In the rows, 128 means zero.
Rotation paths and how fast each direction turns (deg/step):
Each turn is a multiple of 5 degrees from 10 to 175, or 0.
Each row of a path follows its step; steps can be skipped.

step 0: [136 130 127 128 131 127 128 125 130 137 126 136 123 127 137 133 121 136
 124 114 123 137 129 133 133 130]
step 1: [131 129 141 129 125 127 120 123 131 112 137 124 122 128 131 130 122 123
 128 125 127 125 122 128 126 135]
step 2: [127 128 124 120 141 134 130 131 123 121 130 134 128 125 129 119 126 130
 132 115 127 136 133 122 128 128]
step 3: [135 131 129 121 123 132 125 132 130 123 131 129 137 133 132 126 121 124
 138 133 140 126 120 138 130 131]
step 4: [132 126 123 125 133 123 123 130 130 126 125 136 133 126 130 132 136 127
 127 116 123 125 133 133 145 128]
step 5: [128 131 134 131 119 134 116 126 134 124 140 127 124 133 131 127 135 132
 127 130 136 135 122 127 133 124]
step 6: [129 128 124 124 139 141 130 131 132 117 127 131 127 129 131 128 138 126
 126 127 121 121 137 127 124 123]
step 7: [121 128 130 116 121 137 123 124 126 133 124 123 125 133 129 118 128 132
 131 132 135 129 130 140 131 126]
step 8: [138 130 124 130 124 128 121 131 124 125 118 127 134 130 127 141 132 130
 122 123 126 126 140 135 125 128]
step 9: [129 117 133 137 127 130 119 122 127 128 126 119 116 121 130 124 134 132
 133 131 134 134 130 129 133 131]
step 10: [137 136 125 133 141 132 126 138 129 129 127 128 117 135 132 128 127 132
 124 127 129 126 133 128 117 127]
[127 126 126 126 127 127 125 132 127 127 125 124 132 127 126 128 128 127
 132 127 128 132 128 129 126 130] => 70
[131 128 127 126 131 132 131 130 129 129 128 129 125 127 127 126 130 125
 132 131 130 129 128 126 126 127] => 95

step 0: [122 133 129 132 121 134 125 133 133 123 124 128 135 122 127 137 130 132
 133 134 125 126 134 140 133 130]
step 1: [123 130 122 123 130 126 137 134 132 126 128 127 125 127 131 121 140 119
 121 124 131 130 123 119 134 131]
step 2: [134 125 128 127 127 125 119 130 127 132 131 124 119 119 116 131 127 128
 128 131 133 119 135 133 127 119]
step 3: [124 135 138 126 128 123 139 131 122 121 124 123 129 134 129 131 130 132
 134 129 125 133 137 121 127 133]
step 4: [120 127 131 124 127 131 116 125 134 121 129 127 130 128 136 133 131 120
 118 125 133 121 126 131 126 121]
step 5: [134 130 127 126 128 126 135 127 127 126 137 131 139 118 118 119 124 131
 124 130 133 133 133 120 132 128]
step 6: [124 127 127 128 130 114 128 126 133 127 129 135 123 130 134 136 127 128
 135 128 122 116 133 133 134 130]
step 7: [126 129 124 135 124 130 120 135 133 130 121 121 134 127 131 126 131 124
 123 127 130 138 139 118 129 129]
step 8: [129 136 132 123 131 137 133 134 128 131 138 137 124 124 123 139 130 121
 124 129 127 122 126 130 133 129]
step 9: [123 122 119 121 123 122 134 124 119 129 122 123 124 128 127 124 124 132
 123 125 125 123 137 120 129 124]
step 10: [135 133 140 131 122 122 116 125 124 125 130 131 126 136 128 134 131 123
 127 137 132 130 131 128 129 131]
[125 130 124 127 125 127 130 127 129 123 124 131 125 131 129 128 128 131
 128 127 127 129 129 129 128 128] => 125
[129 128 123 128 128 129 125 126 130 129 124 124 129 128 126 127 125 125
 126 130 129 126 130 129 124 127] => 145

step 0: [134 133 123 134 130 121 131 123 130 118 128 135 127 132 131 132 134 122
 127 128 128 135 133 122 124 128]
step 1: [132 126 131 133 130 128 135 118 136 124 131 125 121 131 130 128 126 119
 127 128 120 135 133 125 126 126]
step 2: [129 135 132 128 125 128 128 128 132 121 136 125 122 133 123 125 122 117
 122 126 122 126 136 129 129 129]
step 3: [129 138 128 130 124 131 128 130 128 122 135 129 129 127 122 127 125 123
 128 127 122 128 131 124 133 113]
step 4: [121 135 124 133 128 127 128 132 128 128 123 122 124 123 127 122 123 123
 123 130 127 136 128 125 131 115]
step 5: [121 132 120 126 128 124 131 131 131 118 125 132 125 125 130 127 121 124
 120 124 137 133 128 128 127 123]
step 6: [124 123 128 129 125 127 134 118 130 120 130 130 126 122 133 132 124 123
 123 128 135 128 123 131 125 117]
step 7: [127 128 129 133 123 123 127 123 124 124 130 123 122 125 130 130 131 115
 120 132 135 122 125 133 129 127]
step 8: [138 128 124 133 128 124 129 132 122 123 134 134 126 127 128 134 133 115
 126 132 133 127 128 125 132 124]
step 9: [136 125 127 132 133 128 131 129 122 131 130 128 124 128 132 131 126 117
 126 137 125 137 131 123 123 122]
step 10: [128 135 127 127 131 127 128 128 124 121 129 130 124 135 128 129 125 119
 121 132 125 135 134 125 115 131]
[130 126 128 128 128 130 130 125 129 127 130 131 130 126 128 131 128 130
 132 128 127 129 126 126 129 122] => 135
[132 128 128 126 129 130 126 132 126 131 131 126 129 129 127 128 126 125
 127 130 127 125 128 126 132 126] => 65
[124 129 127 130 128 132 127 128 128 129 131 131 126 130 125 127 126 127
 129 126 122 130 129 127 128 130] => 40

step 0: [126 129 126 136 124 123 122 128 120 124 130 126 127 130 125 132 130 120
 135 131 126 133 130 133 127 127]
step 1: [119 126 125 133 124 128 129 127 124 129 126 123 126 125 124 131 122 123
 126 124 131 129 127 130 128 140]
step 2: [128 131 127 128 122 130 130 126 130 120 126 133 125 132 127 140 122 131
 127 126 126 131 128 133 129 133]
step 3: [128 131 128 125 123 129 132 133 125 125 132 128 122 127 115 127 130 131
 128 126 128 136 124 135 131 128]
step 4: [128 127 132 128 124 130 119 130 128 122 123 124 129 126 122 124 121 131
 124 124 132 131 122 132 122 126]
step 5: [130 127 127 131 136 135 122 132 132 130 125 131 129 125 121 134 125 129
 131 120 131 129 130 135 127 124]
step 6: [132 128 126 130 129 125 122 134 130 126 135 126 128 128 121 131 121 129
 132 125 133 133 129 119 134 126]
step 7: [128 133 125 132 132 126 128 132 132 127 124 115 124 131 127 129 122 130
 121 125 128 129 134 128 132 125]
step 8: [123 131 128 129 127 120 123 127 127 127 126 125 134 135 127 132 128 132
 134 125 127 131 135 134 133 122]
step 9: [125 132 129 133 128 121 128 130 128 134 125 127 134 128 125 123 124 123
 130 126 129 134 125 132 137 135]
step 10: [124 132 127 131 127 130 122 122 131 126 126 129 127 125 135 131 119 129
 126 130 123 137 127 132 134 130]
[129 129 132 125 126 134 128 126 129 128 128 131 127 125 126 126 127 131
 128 128 129 131 125 130 127 128] => 45

step 0: [129 128 127 135 132 120 122 133 128 130 126 139 131 131 124 132 124 132
 126 118 132 132 136 135 129 139]
step 1: [127 133 131 129 128 128 131 128 120 129 117 129 126 132 117 130 133 131
 122 120 125 129 124 128 112 124]
step 2: [128 130 135 135 126 134 138 131 131 128 125 131 123 123 134 132 129 131
 132 128 140 130 139 128 117 131]
step 3: [131 139 134 129 124 122 125 127 121 120 131 130 122 127 134 134 137 137
 128 130 134 135 120 126 130 123]
step 4: [135 134 127 138 132 124 117 133 131 132 124 137 125 134 139 132 130 128
 126 125 125 126 136 135 129 131]
step 5: [126 135 130 122 131 124 121 133 123 133 121 128 127 138 118 128 132 130
 126 123 138 122 123 135 122 128]
step 6: [126 127 139 130 130 139 137 133 130 128 130 132 123 137 133 126 129 126
 125 122 131 130 134 132 116 124]
step 7: [128 133 136 128 128 124 134 133 129 125 135 134 130 123 126 129 138 134
 132 128 139 141 124 133 130 129]
step 8: [136 138 134 133 128 125 126 134 129 132 127 136 131 126 139 130 134 129
 122 122 115 130 124 128 126 129]
step 9: [126 134 130 131 127 119 127 134 133 138 117 124 128 127 128 134 130 126
 129 122 139 122 124 136 127 134]
step 10: [125 129 136 125 125 131 130 129 123 130 131 123 122 140 135 130 126 128
 119 114 133 129 125 124 120 124]
[128 131 129 123 126 128 126 129 124 127 130 128 129 128 125 128 127 131
 127 127 129 127 124 124 128 129] => 160
[129 124 131 130 125 129 128 129 127 129 129 128 126 130 129 127 129 132
 128 131 128 133 128 127 133 128] => 90
[130 127 126 128 127 128 134 128 129 128 129 133 129 126 126 126 129 130
 131 130 128 129 126 126 123 127] => 70

step 0: [123 129 120 127 128 130 129 131 124 135 136 119 134 126 124 126 125 132
 130 128 127 124 140 124 130 127]
step 1: [122 131 132 120 138 120 130 130 128 131 129 138 137 127 132 128 127 127
 120 130 129 127 129 123 125 130]
step 2: [132 129 127 134 124 120 132 128 127 132 131 130 126 129 124 127 132 134
 129 136 129 121 135 127 116 126]
step 3: [123 126 130 129 130 122 124 126 130 138 128 134 128 122 123 123 134 130
 131 122 130 129 128 122 132 117]
step 4: [128 133 129 133 120 122 125 129 129 127 136 128 133 126 130 131 123 122
 126 118 124 126 129 123 118 127]
step 5: [129 127 132 123 129 119 125 125 127 131 120 130 124 129 132 135 136 128
 130 124 132 130 121 132 119 126]
step 6: [132 130 127 133 122 129 128 120 132 134 129 117 126 127 124 130 129 123
 137 131 122 126 123 124 126 123]
step 7: [119 128 131 121 125 136 127 130 123 136 128 127 129 132 132 133 130 124
 126 118 124 132 122 127 130 127]
step 8: [139 136 128 121 128 128 137 130 122 127 125 123 132 135 129 133 124 121
 131 129 126 125 128 129 122 129]
step 9: [121 126 131 122 131 131 128 129 120 135 123 123 126 130 123 127 132 132
 138 137 133 131 128 125 129 131]
step 10: [126 131 122 126 132 130 132 135 127 135 132 120 137 124 127 128 123 128
 125 131 120 125 134 123 132 124]
[128 124 129 130 131 128 128 128 126 130 130 125 129 127 130 121 127 126
 127 125 125 129 127 129 127 129] => 110
[130 129 132 128 128 127 129 127 126 127 129 131 132 129 134 131 127 129
 127 126 126 129 130 130 127 130] => 110

step 0: [126 136 132 120 138 140 130 125 126 134 130 128 124 138 122 128 131 126
 138 129 132 129 128 125 133 128]
step 1: [129 127 130 117 130 125 123 127 130 137 128 130 120 123 138 122 140 131
 131 134 131 130 127 130 136 125]
step 2: [120 135 124 121 121 125 121 130 127 120 125 126 127 135 128 132 141 126
 121 133 128 128 135 129 134 129]
step 3: [123 117 127 120 127 137 124 128 129 123 135 125 127 134 122 132 131 134
 121 126 133 123 121 136 129 123]
step 4: [125 115 128 122 134 132 123 127 132 131 127 126 130 119 126 134 134 121
 126 123 133 136 134 129 124 135]
step 5: [131 128 136 126 120 126 117 135 131 124 127 141 128 128 125 129 128 129
 133 122 133 131 133 136 121 133]
step 6: [134 129 123 121 125 125 125 129 126 130 130 123 140 134 126 126 118 123
 131 129 138 130 130 140 128 128]
step 7: [132 124 125 121 125 118 128 129 134 124 125 124 132 120 134 134 123 125
 131 118 136 121 123 121 131 125]
step 8: [137 135 129 133 130 129 126 136 131 131 119 125 124 135 122 143 126 126
 130 125 133 125 127 122 129 133]
step 9: [140 125 126 131 128 126 131 126 127 135 138 131 117 135 129 128 127 131
 131 130 142 131 126 123 127 125]
step 10: [129 137 126 124 128 122 129 120 126 128 136 126 123 125 135 133 127 128
 127 126 130 134 134 123 141 139]
[131 129 125 127 126 125 129 126 126 131 125 132 125 127 125 126 131 130
 129 129 128 131 128 130 126 130] => 90

step 0: [127 127 130 138 131 131 125 122 131 129 127 127 121 129 121 134 142 122
 131 127 129 126 127 142 134 124]
step 1: [137 134 124 127 135 135 140 132 121 131 126 138 124 136 124 126 133 127
 135 135 125 131 126 127 132 130]
step 2: [127 132 126 132 126 137 132 129 146 123 131 120 125 132 117 126 134 127
 131 128 123 127 127 129 134 124]
step 3: [136 132 120 139 136 128 133 133 126 128 121 132 129 133 131 120 134 132
 132 117 124 124 119 126 130 127]
step 4: [130 137 128 131 130 128 137 124 139 128 124 118 117 132 131 130 137 128
 123 126 128 132 137 123 127 128]
step 5: [118 134 123 127 135 134 128 127 124 128 125 135 124 137 126 129 135 137
 124 114 129 129 125 132 132 124]
step 6: [131 132 129 122 129 138 124 131 131 129 122 127 121 133 128 123 138 121
 133 124 129 131 135 116 123 134]
step 7: [121 140 122 126 129 133 124 126 132 118 122 130 132 128 123 130 128 140
 127 125 121 130 123 119 127 123]
step 8: [126 127 123 126 134 133 126 121 133 125 119 126 135 125 139 118 134 120
 127 118 129 127 132 124 127 132]
step 9: [124 139 126 125 139 126 123 120 125 122 132 127 117 121 136 132 128 137
 129 128 127 128 129 119 127 129]
step 10: [118 135 122 119 127 134 124 121 123 126 129 125 132 132 128 123 126 120
 118 123 134 125 130 128 133 136]
[127 127 127 124 133 128 128 124 127 131 131 128 124 131 128 130 128 127
 128 129 129 130 127 132 125 128] => 80
[129 125 128 126 129 129 130 130 132 128 128 126 125 126 128 127 128 130
 129 131 129 126 134 126 125 129] => 155

step 0: [124 128 129 121 132 134 123 128 136 129 123 135 121 137 122 125 124 124
 132 126 123 122 133 128 135 132]
step 1: [135 126 130 124 121 133 122 130 129 126 131 135 132 132 125 122 129 133
 136 131 131 121 135 119 134 133]
step 2: [133 126 134 135 123 118 128 129 117 126 127 133 130 131 124 127 132 128
 136 125 127 131 130 118 136 127]
step 3: [128 127 131 131 132 123 122 123 119 134 120 126 129 132 126 130 132 126
 135 137 120 138 125 125 124 132]
step 4: [126 132 126 128 132 133 118 123 125 135 123 121 132 129 130 135 129 125
 128 130 121 120 120 119 124 127]
step 5: [124 130 133 126 136 129 129 128 136 130 125 127 129 132 128 130 118 124
 132 127 124 118 122 123 139 126]
step 6: [127 123 127 122 135 130 125 127 133 129 134 137 129 136 121 129 124 130
 131 134 134 127 131 122 139 134]
step 7: [128 125 131 133 126 131 122 131 123 128 130 133 125 135 118 128 135 137
 133 121 131 127 134 118 130 132]
step 8: [131 129 138 138 125 123 127 130 124 127 125 122 130 133 123 123 128 128
 138 131 123 131 131 121 122 134]
step 9: [131 135 127 131 133 121 126 122 118 133 130 124 132 130 125 129 130 117
 127 136 120 124 125 121 125 131]
step 10: [120 136 128 125 139 134 126 125 122 136 122 128 127 127 126 127 128 125
 131 129 119 121 123 129 135 127]
[128 127 127 128 129 121 131 127 128 127 130 129 128 130 127 129 126 123
 126 130 128 131 128 128 131 128] => 110
[127 126 128 127 130 131 129 131 130 132 128 130 128 126 129 133 124 125
 127 125 129 128 128 128 128 131] => 60
[129 129 129 129 131 129 127 132 123 127 125 126 130 126 129 130 129 125
 128 131 128 128 124 131 128 127] => 60
[129 130 128 128 128 125 130 131 127 128 126 131 128 132 130 129 130 129
 131 128 134 127 129 128 125 129] => 65
[129 127 129 126 129 129 128 128 131 128 127 127 130 129 129 125 125 129
 131 135 128 132 129 130 126 131] => 140

step 0: [123 123 134 135 128 131 128 135 128 134 129 113 134 126 131 127 130 122
 119 119 123 125 129 119 121 121]
step 1: [131 121 131 126 126 123 130 136 125 121 130 127 135 149 125 127 123 126
 130 127 130 121 128 120 120 126]
step 2: [139 129 139 125 140 130 131 118 126 122 131 131 135 130 129 136 124 133
 133 131 119 127 129 124 121 130]
step 3: [129 126 130 128 127 135 119 129 123 115 129 129 120 129 139 135 130 138
 127 137 125 128 130 134 131 139]
step 4: [127 127 131 127 128 118 134 127 132 127 134 131 117 121 126 130 130 131
 135 135 135 135 128 130 144 135]
step 5: [123 127 124 138 127 127 132 123 131 140 121 126 124 118 124 125 131 136
 124 118 132 127 130 138 132 138]
step 6: [125 129 115 121 117 133 125 130 128 138 120 127 122 132 120 123 122 129
 131 121 136 132 126 122 129 125]
step 7: [132 137 126 124 123 126 124 124 133 135 126 132 141 120 124 128 123 115
 123 129 131 125 121 122 119 123]
step 8: [131 134 121 132 131 133 120 126 130 121 130 116 130 135 134 128 135 119
 120 130 126 122 132 125 121 117]
step 9: [125 129 128 130 136 120 134 133 127 121 130 135 131 141 131 125 128 120
 136 142 122 124 132 130 127 121]
step 10: [126 124 136 125 144 131 136 128 123 122 129 132 131 123 136 128 131 133
 130 123 119 132 128 140 128 124]
[128 125 128 124 127 132 125 127 127 128 125 131 129 125 130 130 125 127
 129 129 128 131 127 129 126 127] => 90
[130 130 123 128 128 129 130 127 130 132 129 128 126 128 129 124 126 125
 124 130 129 129 126 130 127 127] => 40
[131 127 130 129 128 128 129 126 127 129 127 131 123 129 130 129 130 130
 126 128 131 130 127 125 128 132] => 40
